In the rows, 128 means zero.
Where one turn sends some rows of the set: a few examples, then the rows asked
k_457: [105  88 109 102 114 135 154  81 138 144 132  95 108 137 117 123  95]
k_329: [160 129 108 152 124 145 136 146 138  85  96  95 124 146 137 133 127]
k_914: [ 98 172 142  96 123 156 147 131 177 158 122 101 118 131  99 132 120]
k_564: [173 148  78 149 121 129 127 129 135 107 112 113 133 144 134 133 140]
k_395: [ 97 109 121 150 128 135 128 174  86 146 114 134 124 129 125 143 117]
k_796: [ 91 102 107  96 124 131 142  91 130 129 125  62 139 145 115 140 110]
k_923: [122 118 152 122 141 161 148  87 140 105 106 126 150 108 128 171 132]
k_189: [105  96  98 119 116 132 150 106 121 173 143 113  99 128 143 109 100]
k_225: [177 134  97 126 109 123 129 127 152  94 107 113 128 145 127 118 134]
k_371: [ 92 115  87 123 127 124 135 133 105 175 141  91 122 130 156 114 119]
k_759: [ 98 187 123 106 128 149 139 139 165 175 130 107 123 129 110 132 132]
k_706: [113  85 148 102 102 126 137 135 128 115 106 138 119 137  90 131 104]
k_758: [108 132 146 129 146 146 130 154 118 131 111 123 156 100 172 142 150]
k_760: [134 107 160  99 119 140 145 109 153 126 115 157 130  99 145 124 131]
k_584: [106 126 109  99 114  99 106 156 106 133 115 119 165 141 102 139 143]
k_533: [121 143 133  93 136 127 121 110 137 118 113 117 181 110 139 153 162]
k_331: [167 129 106 140 112 131 132 156 143 100 103 112 117 140 146 108 130]
k_346: [172 132  93 163 123 148 142 124 136 101 107 118 113 142 134 137 123]
k_852: [ 83 119  91 108 132 123 129 123 111 149 130  60 148 141 138 133 125]
k_443: [ 95 172 138 117 129 163 150 147 165 172 126 111 105 126 115 129 118]
k_121: [104 176 128 114 128 162 151 117 171 172 130 117 109 129 100 141 118]
k_382: [ 91 181 132 117 136 165 147 134 163 161 121  94 122 132 104 150 124]
k_29: [135 135 121 133 137 143 137 108 123 157 129 167 138  96 159 144 145]
k_961: [105 113 115 131 129 138 131 111 104 115 108 116 150 145  79 182 118]
k_565: [129 114  99 126 109 118 130 116 107 160 131 173 121 130  98 140 118]

k_565 turns into k_584
k_371 turns into k_796
And these:
k_382 turns into k_121
k_225 turns into k_331
k_758 turns into k_923

Where one turn sends some rows of the set: a few examples, then the rows asked
k_809: [145 163 104  72 137 105 109 113 105 134 101 122 146 120 135 145  96 104
 151 151 142 102 144 139 122 110 107 109 158 139 113]
k_833: [154 159 110 161 157 147 117 133 112  99 159  86 126 129 145 126 142 131
 134 107 142 114 146 134 132 110  98 187 146 134 124]
k_162: [121 133 125 108 141  94 192 114 117 118 168 158 113  99 117 127 179 138
 139 122 134 129 147 113 119 135 102 108 135 143 115]
k_272: [110 127 155 146 118 152 111 106 133 147  83 146 138 143 139 143 106 127
 123 117 124 133 121 102 122 135 149  95 151 123 159]
k_387: [108 140 128 157 146 131 138 121 144 135  61 145 130 135 120 123 114 145
 123 127 152 128 143 101 152 133 126  97 150 144 146]
k_750: [142 138 131 159 142 175 113 118 106 108 169  97 157 134 138 147 118 108
 130 127 130 113 145 136 106 105 104 190 152 133 129]
k_993: [131 103  97 125 144 136 156 148 131 105 170 108 119 133 114 131 160 173
 103 144 160 163 139 111 158 140 146 113 105 155 117]
k_841: [135 106  84 141 139 134 163 135 120 123 151 125 129 140 133 120 134 174
 108 132 161 166 125 119 165 143 150 113 103 156 110]
k_344: [139 173 103  70 139 121 100 115 122 126 121 101 126 103  98 167 116 120
 147 155 119 116 126 133 136 118  98  97 133 148 128]
k_652: [128 123 119 142 127 143 111 127 131 123  55 140 121 140 132 104 118 127
 125 126 133 125 135  88 116 131 164 125 129 130 137]
k_959: [137 156 116  57 123 134  89 115 108 113 112 112 152 135 110 157 111  98
 127 167 123 127 150 149 109 118 105 118 151 143 132]
k_210: [102 124 162 129 137 152 125 158 144 108  83 122 124 132  82 145 135 143
 106 136 139 130 172 123 133 146 128 114 139 144 151]
k_139: [148 176  96  74 124 117  91 109 110 124 101 116 133 136 137 145 114 124
 131 132 117 145 127 160 143 135 104 105 146 136 128]
k_577: [138 173 100  71 123 132 108 121  91 138  95  98 143 126 105 156  92 111
 129 136 136 131 120 132 117 125 114 117 118 158 120]
k_439: [136 162 117 169 154 165 133 118 102 123 158  83 146 130 124 146 115 125
 126 109 153 124 125 117 127 107  92 176 135 154 128]
k_89: [153 156 102 168 149 162 107 113 116 101 153  98 137 146 148 123 137 127
 123 116 126 139 136 142 134 115  96 186 145 136 132]
k_83: [126 114 140 128 132 145  98 148 160 101  88 134 104 113 105 131 147 140
 134 147 102 113 159 116 126 141 151 122 136 115 142]
k_726: [148 147 120 169 156 156 118 103 117 120 170 107 149 125 151 141 118 112
 149 124 133 101 137 125 119  97  97 174 162 128 129]
k_23: [138 160 120 175 158 166 125 116 122 118 172  90 141 119 116 157 120 135
 133 120 129 122 131 138 141 112  82 166 142 145 135]
k_287: [105 118 182 120 128 140 117 154 138 125 108 120 119 115 114 159 131 134
 132 118 133 100 156 101 112 133 149 104 149 114 149]
k_512: [110  82 136 123 137 149 161 126 125 130 194 126 159 124 116 168 124 143
 120 164 159 134 139 104 123 119 146  98 131 144 122]
k_625: [122 117 132 106 110 144 163  92 115 117 177 167 134 118 103 142 166 127
 120 141  89 165 127 134  97 146 114 117 125 140 130]
k_811: [115  85 121 139 130 147 171 114 113 149 175 140 166 131 133 158  98 142
 124 154 162 136 124 111 128 125 150  98 128 146 114]
k_615: [127 127 125 108 123 106 197 113  85 139 148 157 130 108 132 119 143 119
 139 104 143 122 128  95  86 131 132 128 119 144 103]
k_967: [126 115 125  90 115 126 180 129  88 103 146 148 131 126 109 111 169 113
 112 127 137 143 152 109  74 138 132 151 113 154 111]
k_879: [137 123 100 125 127 112 176  85 119 124 154 189 125 109 129 112 159 133
 143 140  99 145 132 134 120 141 112 116 132 136 114]
k_517: [141  76 115 107 127 135 129 134 125  97 184 134 134 143 163 123 158 142
 121 154 141 139 152 118 120 126 172 125 139 114 114]
k_904: [143 177 113  51 130 107  99 137 101 111 107  91 122 130 128 143 132 117
 128 125 145 123 143 132 124 123 110 115 142 143 125]
k_44: [147  82 100 123 123 131 137 124 116 116 163 148 143 150 179 114 133 143
 125 142 145 140 140 125 125 129 177 124 137 115 107]
k_398: [122 126 122 113 107 140 181 103  86 123 141 163 149 142 113 122 147 126
  98 116 123 179 129 137  99 154 119 132 115 157 122]

k_615 turns into k_162
k_512 turns into k_841
And these:
k_23 turns into k_89
k_904 turns into k_809
k_287 turns into k_387

Where one turn sends some rows of the set: a few examples, then the rows asked
k_691: [157 130 124 115  92 168  59 121 102 160  94 112 140 135 139  75 155  98]
k_926: [132 110  81 127 111 152  87 125 111 152 125 152 108 150 155 100 183  74]
k_700: [153 109 181 114 139 141 138 101 135 146 108 161 122 138 119 106 154 118]
k_777: [132 124  90 105 137 160  89 126 143 162 101 166 165 133 155  93 196 126]
k_643: [141 120 154  92 102 132  81 122 148 136 138 103 119 119 151  96 178 136]
k_402: [124 132 109 104 121 121 140 131 133 130 122 131 179 151 171  96 147  85]
k_147: [126 118 102 121 131 143 127 117  96 139 121 125 161 150 185  84 122 168]
k_385: [162  67 109 134 139 148 134 121  86 118  84 132 117 148 137  66 174 142]
k_470: [114 142 140 108 139 139 114 115  68 104  97 145  89 134 127  81 143 138]
k_84: [107 130 113 110 144 142 115 123  70 108  83 138  90 134 136  79 130 141]
k_656: [162  79 104 110 163 157 123 147 116 154 118 119 106 147 154  57 155 151]
k_396: [157 112 156 123 114 127 143 121  80 136  98 151 140 164 138 104 192 150]
k_497: [136 108 105  95 128 141 168  84  88 141 129 122 137 140 151  90 128 120]
k_554: [106 115 131 127 157 160 112 146 114 112 101 171 119 144 144  57 124 139]
k_881: [126 113  90 136 102 149  87 111 116 152 124 157 128 151 168 112 170  80]
k_59: [125 120  96 141 130 173 136 106 134 136 127 100 111 181 121 117 162 123]
k_560: [160 109 161 127 147 141 105  78 126 120 113 131 104 114 130  99 139 136]
k_109: [162  96 136 137 153 141 102  81 130 123 100 122 111 112 139 102 130 140]
k_39: [173  75 122 126 136 138 151 118  79 130  93 136 121 160 144  76 176 132]
k_514: [100 129 156  84  93 137  91 151 114 129 112 129 110 142 156  82 176 140]
k_288: [121 102  94 104 129 151 151  79  97 131 124 119 140 128 149  84 117 130]
k_801: [135 127 129 104  92 177  70 125 104 167  89 126 133 140 139  69 143  91]
k_16: [158 102 110 109 143 126 131 168 131 130 107 130 137 159 146  72 191  81]
k_730: [133 143 106  86 142 166  81 130 143 173  88 151 160 123 147  85 168 123]
k_819: [135 125 137 139 129 186 116 119 135 139  88  96 115 179 104  96 145 128]
k_152: [141 148  99  94 140 161  75 141 127 162  82 149 160 129 144  83 185 131]
k_372: [142 124 131  72 133 142 160  98 108 163 147 124 113 136 120  98 156 119]
k_868: [122 136  78  89 140 162  93 132 132 161 109 160 154 131 149  86 193 121]
k_835: [114 117 106 151 123 172 135 120 119 128 105 119 115 197 128 114 169 131]
k_214: [145 128 154 102 119 134  71 120 147 132 131  97 131 122 154  93 182 140]
k_21: [135 137 108 101 111 114 142 141 127 126 121 129 167 145 158  97 144  78]
k_332: [162 130 106 139 164 143  95 115 129 104 140 122 136 114 135  76 136 143]
k_975: [163 103 120 111 125 120 135 167 135 128 101 137 139 154 144  81 177  77]
k_708: [124 151 122 136 120 179 116 116 113 127  96  88 126 177 108 101 139 134]
k_320: [ 88 135 157  79 113 145  89 152 118 133 107 129 112 145 157  72 170 134]
k_842: [141 168 131 100 132 122 133 123  69 116 120 136 120 139 109  98 171 127]

k_819 turns into k_835
k_497 turns into k_560
k_402 turns into k_214
And these:
k_84 turns into k_288
k_801 turns into k_881
k_700 turns into k_396
k_147 turns into k_332
k_152 turns into k_868
k_975 turns into k_514

